Rows are one point carried round by a steady rotation, each followed by how many ticks it has turned.
The counts run from 0 to 585.
[114 141 126  90 153 126 148 115 113 131 128 163 144 154 152 142 109 123
 141  93 126 112  86 149 114 177  73 127 184  97 145 166 109 111 182 146
 113 126 148  73 104 114 128  87 115 126  98 114 113 172 141 116 152 152
 144 109 117  65 133  91 135 165 113 121 121 130 157 113  86 131 145 113
 105  96 154 143  85  96]	273
[116  98 119  66 137  90 143 122 122 131 126 121 115 157 121 183 141 115
 102 128 150 124 102 132 169 127  77 124 135 129 123 123 132 118 139 191
  88 163 139 106 174 137 115 119 133 164 130 146 134 155 135 163 141 146
 173 150 115 103 105 142 132 123 121 148 154 152 171 106 182 179 130 102
  93  90 168 157 118  82]	263
[ 81 120 164 154 127 145 128 152 181 116 124 154 137 151 133 123 142 109
 141 127 162 167 167 108  90 158 148 115 196  96 121 150 129 106 137 119
 117 152 105 100 151 107 139  86 153  99  65 127  98 144 139 145 154 133
 164 139 107 133 142 125 109 169 110 128 120 112 183  99 103 123 191 145
 107 130 154  93 103 108]	492
[139  92 127 147 153 176 144 113 124 171  87 151 146 137 141 158 141 123
 146 107 151 123 130 118  84 118  91 146 174 139 138 112 183 124 178 121
  94 147 144 109 138 155 126 127 157 118  95 118 146 137 177  69 120 144
 164 152 136 134 115 139 147 126  93 135 144 135 117  96 145 105 190 157
  44 104 140 150  94 125]	53
[ 84 102 129 124 163 152 131 145 175 145 124 142 157 131 108 145 137 108
 126 166 165 154 148 140 150 118 136 100 174 144 125 126 139 117 124 159
 142 166 151 173 186 165 104  96 172 135 118 127  90 151 158 169 143 144
 178 166 128 138 112 171 155 147 118 126 136 153 177  97 130 126 144  95
  89 142 152 114 110 105]	243
[114 122 128 117 159 110 191 150 108 144 118 120 113 115 168 173 133 109
 114 163 144 171 110 119 158 118 131 157 169  88 130 110 158 111 119 136
 129 150 155 120 160  99 139  88 127 138 121 142 121 106 106 125 165 131
 122  93 138 109 110 146 162 122  77 135 138 159 145  56 156 117 104 145
  75 125 165 137  77  99]	178
[103 102 143 136 162 116 134 157 146 109  94 107 173 100 147 109 142 135
 127 148 161 132 112 172 138 125 120 136 209 139 123 125 151  95 137 141
 112 163 202  90 130 135 125 107 131 101 126 136  97 181 122 139 135 181
 121 131 100 170 127 142 155 196 115 158 130 149 147 124 160 138 160 136
 112 132 167 165  97  94]	310
[123 125 107 105 173 146 161  87  95 136  99 164 142 126 126 173 121 110
 110  86 110 128  90 142 138 149  85 163 187  83 113 150 131 102 162 149
  99 111 160  78 120 115 118  98 108 118 125 139 126 162 127  91 155 126
 120 113 144  66 112 128 143 120 133  87 131 119 130 106 119 138 112 129
  95 117 147 176 107 116]	126
[102 129 137  55 149 102 130 113 124 111 114 134 127 160 136 206 160 113
 102 119 114 153 119 144 128 134  71 134 147 109 115 127 131 108 172 149
  59 145 105 125 121 130 132 129 133 150 127 167 126 134 117 127 143 117
 165 165 137  85 115 140  91 132 149 148 138 145 139  87 149 172 142 106
  72  88 124 141 126  96]	410
[146 109 139 104 166 143 203 120 120 161 104 126 139 148 147 162 125  98
 102 115 118 122  99 136 167 103 121 156 174  88 146 144 158  90 159 143
 178 159 187  99 143 137 113  85 150 128 114 130  82 140 112 118 156 129
 109 135 142 113 137 123 167 131 101  97 113 148 134 135 161  92 113 120
 124 110 177 160 108 115]	524
[104  82 167 107 115 137 154 134 180 132 115 133 116 199 131 157 153  89
 117 122 144 134 164 101 116 134 139 142 175  82 115 145 129  82 123 157
 136 202 131  80 165 132 136 109 172 123  75 158  98 137 129 142 148 136
 151 154 115 139 146 121  87 139 131 131 121 136 176 146 156 122 165 133
 134 102 159 140 138 100]	348
[ 82 141 150  44 148  98 144 133 127 127 124 140 149 164 128 177  96 120
 110 152 130 126  86 163 143 150  91 128 183 121 155 165 133  78 127 159
 123 163 152  97 106 139 114 110 144 160 105 151 106 137 126 121 147 165
 147 116 142  99 114  99 125 156 123 169 131 167 164 129 121 138 115 119
 101 120 141 156 112  89]	417
[106 140 163 135 169 111 119 132 140  95 110 126 146 130 143 132 152 112
 108 103 102 160 121 140 154 157 122 105 191  77 104 169 108 103 164 138
 129 128 141 104 114  84 133  58 121 124 114 134  82 148 105 170 175 129
 126 128 109  80 137 139 135 168 134  96  95 104 191 118 132 147 134 118
 132 106 175 117 137 105]	474
[139  80 117 148 138 185 153 113 128 170  85 164 131 141 133 168 128 112
 135 125 150 133 138 104  98 104  90 152 172 147 140  99 184 125 158 127
  93 153 136 114 146 150 125 128 162 133  94 117 159 128 165  92 119 141
 163 146 133 146 112 136 150 120  80 130 144 126 128  89 162 103 183 148
  46  98 132 149 100 131]	52
[132  97 153 111 123 133 139 140 134 162  93 139 143 132 173 173 144 121
 158 115 150 123 138 104  69 124  94 131 164 112 151  99 155 112 179 118
  95 164 127  81 117 113 135 108 152  99 124 119 136 135 135  66 122 131
 160 136 127 131 118  82 139 159 109 166 131 164 127  97 132 120 208 152
  64 115 135 149  92  99]	358
[ 83 137 149  58 141 101 138 149 143 138 134 141 145 150 137 159  98 121
 132 146 150 122  95 152 142 153  95 102 171 116 158 166 117  95 135 176
 137 160 154  99 128 137 117  77 142 137 115 123 102 154 132 143 143 161
 166 111 125  95 112  89 143 170 118 162 125 169 179 136 105 139 134 110
 121 119 164 134  85  84]	419
[125  84 140 132 164 169 128 125 176  82  96 128 146 169 146 120 159 106
 119 113 110 144 142 130 111 149 128 178 212 101  69 146 117  87 170 120
 119 180 130 103 109 132 138 102 148  98  97 158  82 171 115 124 151 134
 120 153 100 118 167 142 112 167 133 117 116 106 117 133 120  97 148  97
 109 107 116 164 145 118]	147
[120  90 120 145 168 158 138 102 141  83  89 134 172 136 105 130 132 115
  99 102 126 130 112 153 118 136  97 172 210 113 103 154 156  74 150 120
  82 147 158  78 130 137 124 139 138 105  91 152 106 179 122 134 141 152
 112 170 119 151 136 149 110 166 137 116 125 106 119 137 161 138 151 126
 110 105 128 199 135 122]	453
[118  71 126 160 148 168 118 135 175  83 118 166 168 145 116 108  95 117
 122 137 138 157 135  99  93 153 118 146 209 141 117 140 125  97 135 128
 120 164 103 106 140 124 141  79 165 110  86 112 111 170 115 151 139 156
 147 134 102 127 160  96 131 181 100 117 120 115 139 128 127 106 162 112
 106 110 102 161 121 122]	294
[136  80  83 163 166 177 124 107 135 110  95 157 145 118 126 148 119 126
 122 130 142 151 127 109  93 135  90 174 194 147 101 113 147 125 149 123
  61 140 128 109 130 127 129 119 151 116 105 122 155 174 138 107 128 141
 144 133 112 122 126 145 146 146 101 114 149  98 110  86 146 118 163 124
  48 110  97 176 106 122]	447
[ 82 138 153 123 153 153 131 161 142 140 114 131 113 149 166 144 137 104
 138 168 134 171 151 124 117 141 147 146 215 104 108 130 127 108 124 133
 124 171 153 132 107 114 138  86 142 142  97 155 105 115 151  87 154 142
 127  82 118  95 119 136 149 138  83 153 146 129 167  71 100  93 122 151
  75 128 134 116 106 108]	485
[124  60 125 155 146 147 105 121 181 101  94 153 155 116 110 142 149 123
 111 113 156 167 160  91 109 134 120 138 178 117  70 109 128 121 146 137
  83 156 100 106 163 111 143  96 155  99 133 140 119 182  95 154 138 116
 149 163 107 128 140 135 122 168 137  95 139 121 126 104 159 150 180 105
  89 118 108 161 139 109]	299
[ 98  82 164 138 134 136  95 142 200 112  90 119 145 143 116 120 166 112
 124 129 140 151 165 123 139 135 132 127 200 120  83 129 119  95 131 157
 122 195 147 103 142 130 131  96 159 115 134 154  80 171 117 152 149 141
 138 157  91 135 134 141 129 168 154 132 126 128 167 142 152 152 155 108
 126 119 136 153 160  93]	152
[123 118 164  68 149 128 152 114 126 155  79 116 155 142 145 185 144 109
 110 108 102 126 110 144 136 105  94 134 181  94 138 137 143  67 173 139
 120 158 167  95  86 141 122 107 157 128 146 152  92 129  98  67 139 121
 126 151 149 104 117  92 130 140 152 141 120 168 123 145 152 110 152 125
 105 121 133 177 136 107]	217
[ 82  99 112 101 157 176 161 111 162 136 113 180 164 140  78 137  86 110
 104 142 161 151 127 129 118 143 128 158 210 107 107 158 120  76  94 165
 150 151 158 101 152 158 110  93 156 117  98 141 101 169 132 120 154 144
 135 118 139 106 131 116 144 137 131 100 143 134 149 121 109 111 124 116
 127 158 131 165 124 116]	436
[ 97 136 131 159 156 170 170 121 130 127 127 164 139 145 112 134 100 110
 116 127 131 157 127 119 113 143 132 127 191  92 153 175 161 100 136 118
 139 120 128 104 152 103 126  89 149 121  45 109 119 122 148 148 161 144
 147 120 128 117 132 136 125 133  74  92 103 106 189 100 132  99 160 170
 100 111 180 108 104 129]	186
[ 98  92 106  77 161 157 190 112 156 121 129 172 135 147 113 162 102 107
 111 127 142 152 123 122 114 153 119 186 180  73  99 147 113  80 123 142
 136 151 132 100 152 135 114  92 143 111 108 153 103 169 115 119 153 104
 132 113 139  83 153 116 129 137 122  91 132 138 111  99  94 101 112  95
 108 145 115 165  98 110]	433
[131  89 149 126 124 155 147 127 145 147 112 134 130 201 140 145 119 106
 129 122 140 105 122 113 103 127 108 151 176 138 156 141 168 101 156 143
 130 184 141  85 133 152 131 122 173 133  65 117 127 139 157 128 128 178
 153 159 110 161 138 109 122 152  82 149 121 133 161 152 169 102 173 143
 109  76 163 154 113 110]	203
[151  95 156  94 157 113 124 117 131 171  88 106 136 138 150 178 155 112
 117 118 121 115 118 128 172  92  86 109 152 136 136 105 146 131 188 174
 121 160 166 120 144 148 118  96 150 147 171 129 110 147 122 113 134 141
 160 165 123 115  91 134 166 135 133 135 129 162 155 128 176 152 147 100
  90  88 168 156 135  93]	67
[152  90 160  80 140 117 153 108 130 151  85 111 131 152 171 197 171  97
 119  81 113 134 124 114 126 105  90 148 155  85 121 105 144 102 200 136
  96 155 124  93 114 119 133  99 148 123 149 148 113 141  96  85 140  95
 142 164 139 108 134 100 117 131 144 126 128 154 111 116 166 135 159 104
  89  90 137 167 130 102]	214
[122 109 155 109 130 134 159 121 129 123  96 146 179 129 151 167 123 125
 115 101 130 131 113 124  83 126  98 135 185  97 162 148 169  72 168  95
 104 134 126  71 101 109 132 119 154 105 102 125 112 133  96  89 132 132
 143 146 144 141 129  78 116 169 126 136 107 149 120 123 154 118 197 159
  99 110 128 160  98 112]	362
[117 103 112 106 145  99 155 135 128 131 128 150 156 126 126 136  96 134
 129 129 178 111  87 144 132 150  78 114 149 133 153 140 138 114 140 168
 103 151 149  68 169 127 110  95 133 123 113 106 132 186 147 174 139 176
 175 134 106 129 117 113 142 169  99 134 134 151 165 110 152 171 154 113
 120 111 171 148  73  90]	116
[108  97 117 101 146 154 127 119 149 167  93 160 113 145 139 153 114  98
 128 142 141 154 135  98 137 142 119 156 190 108  96 103  97 122 133 184
 127 173 149 113 135 133 130  68 147 134 146 144 118 161 133  77 154 123
 134  87 121  53 116 116 178 117 120 111 156 140 145  98  98 114 107 101
  90 138 119 158 127 102]	285
[141 132 148  99 179 129 139 130 120 118 108 120 157 147 179 159 117 112
 114 116  75 129  83 150 132 129  84 123 175 145 168 153 144 108 204 117
 137 149 133 139  94 130 135  79 143 145 113 112  88 142 112 123 153 150
 136 148 135 102 150  98 149 173  88 144  99 143 138 123 136  97 129 101
  98  72 131 140  96 118]	75
[ 90 155 152 113 173 123 164 133 119 132 100 123 128 131 140 143 147 113
 109 131 113 152 112 172 161 138 126 147 207  73 117 162 145  87 123 148
 150 138 200 110 119 113 119  96 126 138 100 156  84 123 134 131 170 151
 108 108 129 100 122 165 148 134 115 114 116 126 190 106 127 124 105 149
 113 126 194 138 122 100]	327
